K_534: [168 120 159  98]
K_614: [120 168 169  87]
K_769: [ 91 163 105 129]
K_262: [148 125 122 142]
K_961: [155  88  88 168]
K_326: [148 125  93 163]
[120 168] | K_614
[148 125 122 142] | K_262

K_613: [124 121 110 128 142 113 134 135 115 138 114 101]
K_352: [134 121 151 127 129 143 120 116 133 142 151 141]
K_936: [125 135 123 124 126 130 132 120 132 122 121 129]
K_494: [125 124 129 135 123 116 120 135 148 136 130 143]
K_286: [130 138 107 113 135 129 119 136 114 126 116 103]
K_663: [149 118 138 137 130 134 116 143 143 168 151 130]
K_954: [125 134 120 111 140 151 120 113 110 127 141 117]
K_937: [124 121 126 137 134 117 149 123 130 130 117 126]
K_8: [125 135 120 148 116 135 124 129 123 120 132 139]
K_66: [137 119 137 137 138 117 141 137 150 153 124 118]
K_269: [106 130 122 141 115 108 144 111 158 119 111 154]
[125 135 120 148] | K_8
again K_66:  | [137]
rest: [125 135 120] | [148 116 135 124 129 123 120 132 139]
len: [125] | 1
[125 124 129 135 123 116 120 135 148] | K_494

K_212: [130 127 128 135 143 133 138 145 129 107 138 120 130 150 131 123 135 132
 118 128 120 125 120 112 125 134 129 156 137 122 127 137 166 118 122 123
 115 134 140 145 129 148 125 109 128 119]
K_382: [119 125 119 123 128 134 129 132 136 122 122 127 127 133 136 118 123 125
 132 109 119 125 121 130 122 127 139 144 119 114 120 130 139 118 130 133
 107 130 131 138 135 137 126 125 133 118]
K_572: [125 127 128 135 143 133 138 145 129 109 138 120 130 150 131 109 135 127
 121 128 120 125 120 112 125 117 129 156 137 122 127 137 166 123 145 122
 140 134 115 118 129 148 125 109 128 119]
[125 127 128 135 143 133 138 145 129 109 138 120 130 150 131 109 135 127
 121 128 120 125 120 112 125 117 129 156 137 122 127 137 166 123 145 122
 140 134 115 118 129 148 125 109 128 119] | K_572
[130 127 128 135 143 133 138 145 129 107 138 120 130 150 131 123 135 132
 118 128 120 125 120 112 125 134 129 156 137 122 127 137 166 118 122 123
 115 134 140 145 129 148 125 109 128 119] | K_212
[118 122 123 115 134 140 145] | K_212
[118 123 125 132] | K_382
[139 144 119 114 120] | K_382
[119 125 119 123 128 134 129 132 136 122 122 127 127 133 136 118 123 125
 132 109 119 125 121 130 122 127 139 144 119 114 120 130 139 118 130 133
 107 130 131 138 135 137 126 125 133 118] | K_382

K_911: [135 119 135 115 129 135 128 131 115 134 121 113 137 128 111 147 135 122
 115 134 152 115 122 140 120 116 151 115 145 149 138 134 119 139]
K_563: [138 132 127 131 131 137 129 124 118 135 129 120 116 130 154 149 131 124
 129 127 141 140 128 127 128 135 109 135 131 132 159 151 136 124]
K_114: [133 128 140 139 137 132 124 134 112 122 122 121 120 128 126 110 125 134
 130 123 127 120 139 109 127 127 125 129 123 133 150 122 122 140]
K_846: [121 113 137 127 111 132 126 138 124 130 120 126 133 128 103 143 137 118
 115 128 128 132 119 121 128 130 130 114 126 121 145 128 131 138]
K_71: [112 127 123 133 129 123 127 106 117 125 126 114 145 126 126 115 131 132
 139 126 147 129 136 145 121 119 135 120 136 129 128 135 133 127]
K_25: [147 129 128 127 140 129 121 141 116 128 121 128 137 133 124 115 118 122
 145 134 138 139 126 126 135 138 115 127 140 138 149 148 120 128]
K_148: [136 132 129 125 124 119 121 118 132 127 130 130 126 128 106 147 125 131
 143 132 131 134 130 135 136 145 133 130 144 124 146 130 141 120]
K_452: [124 136 131 123 130 136 130 134 160 125 124 130 113 128 109 131 133 122
 144 106 129 125 122 139 138 125 146 117 126 127 167 116 126 125]
len: [147 129 128 127 140 129 121 141 116 128 121 128 137 133 124 115 118 122
 145 134 138 139 126 126 135] | 25
[138 132 127 131 131 137 129 124 118 135 129 120 116 130 154 149 131 124
 129 127 141 140 128 127 128 135 109 135 131 132 159 151 136 124] | K_563
rest: [122 145] | [134 138 139 126 126 135 138 115 127 140 138 149 148 120 128]
[145 134 138 139] | K_25
[138 149] | K_25
[121 113 137 128 111] | K_911

K_659: [180 131 105 158  96 138]
K_288: [180 131  98 158  96 138]
K_960: [180 131  98 158 124 138]
K_699: [177 149 102 161 110 148]
K_419: [175 149 102 161 110 148]
len: [175 149 102 161] | 4
len: [180 131 105 158  96] | 5
len: [180 131] | 2

K_370: [123 135 132 129 138]
K_943: [119 132 131 124 123]
K_421: [124 134 132 129 138]
K_869: [124 134 132 129 137]
K_928: [128 115 122 119  90]
K_544: [126 141 135 135 166]
K_39: [119 132 131 124 124]
K_931: [118 128 130 120 110]
K_599: [121 137 134 129 141]
again K_39:  | [124]
rest: [123 135] | [132 129 138]

K_748: [ 85 160 160 160 118]
K_746: [ 81 121 161 160 128]
K_964: [123 176 123 123 123]
K_871: [164 165 102 129 136]
K_250: [175 175 116 157 175]
K_884: [ 91 100 160 139 140]
K_902: [112  87 161 127 148]
again K_250:  | [175]
[164 165 102 129 136] | K_871
again K_964:  | [123]
again K_748:  | [160]
[ 85 160 160 160 118] | K_748
rest: [121 161] | [160 128]
len: [112  87 161 127] | 4

K_440: [148 144  98 142  98  97  97 100 152 144  99  96 148  98  99  97 143 157
 101 149  99]
K_841: [161 169 104 171 103 104 106 100 158 167 117 110 159 102 101 102 166 151
  99 164 108]
K_774: [148 144  98 161  98  97  97 100 152 144  99  96 148  98  99  97 143 157
 101 149  99]
rest: [142  98] | [ 97  97 100 152 144  99  96 148  98  99  97 143 157 101 149  99]
len: [148 144  98 142  98  97  97 100 152 144] | 10

K_74: [140 112 104 149 122]
K_552: [149 122  90 160 140]
K_388: [140 112 104 150 140]
K_64: [125 155 138 128 152]
len: [125 155 138] | 3
[125 155 138 128 152] | K_64
[128 152] | K_64
rest: [140 112 104 149] | [122]
again K_388:  | [140]

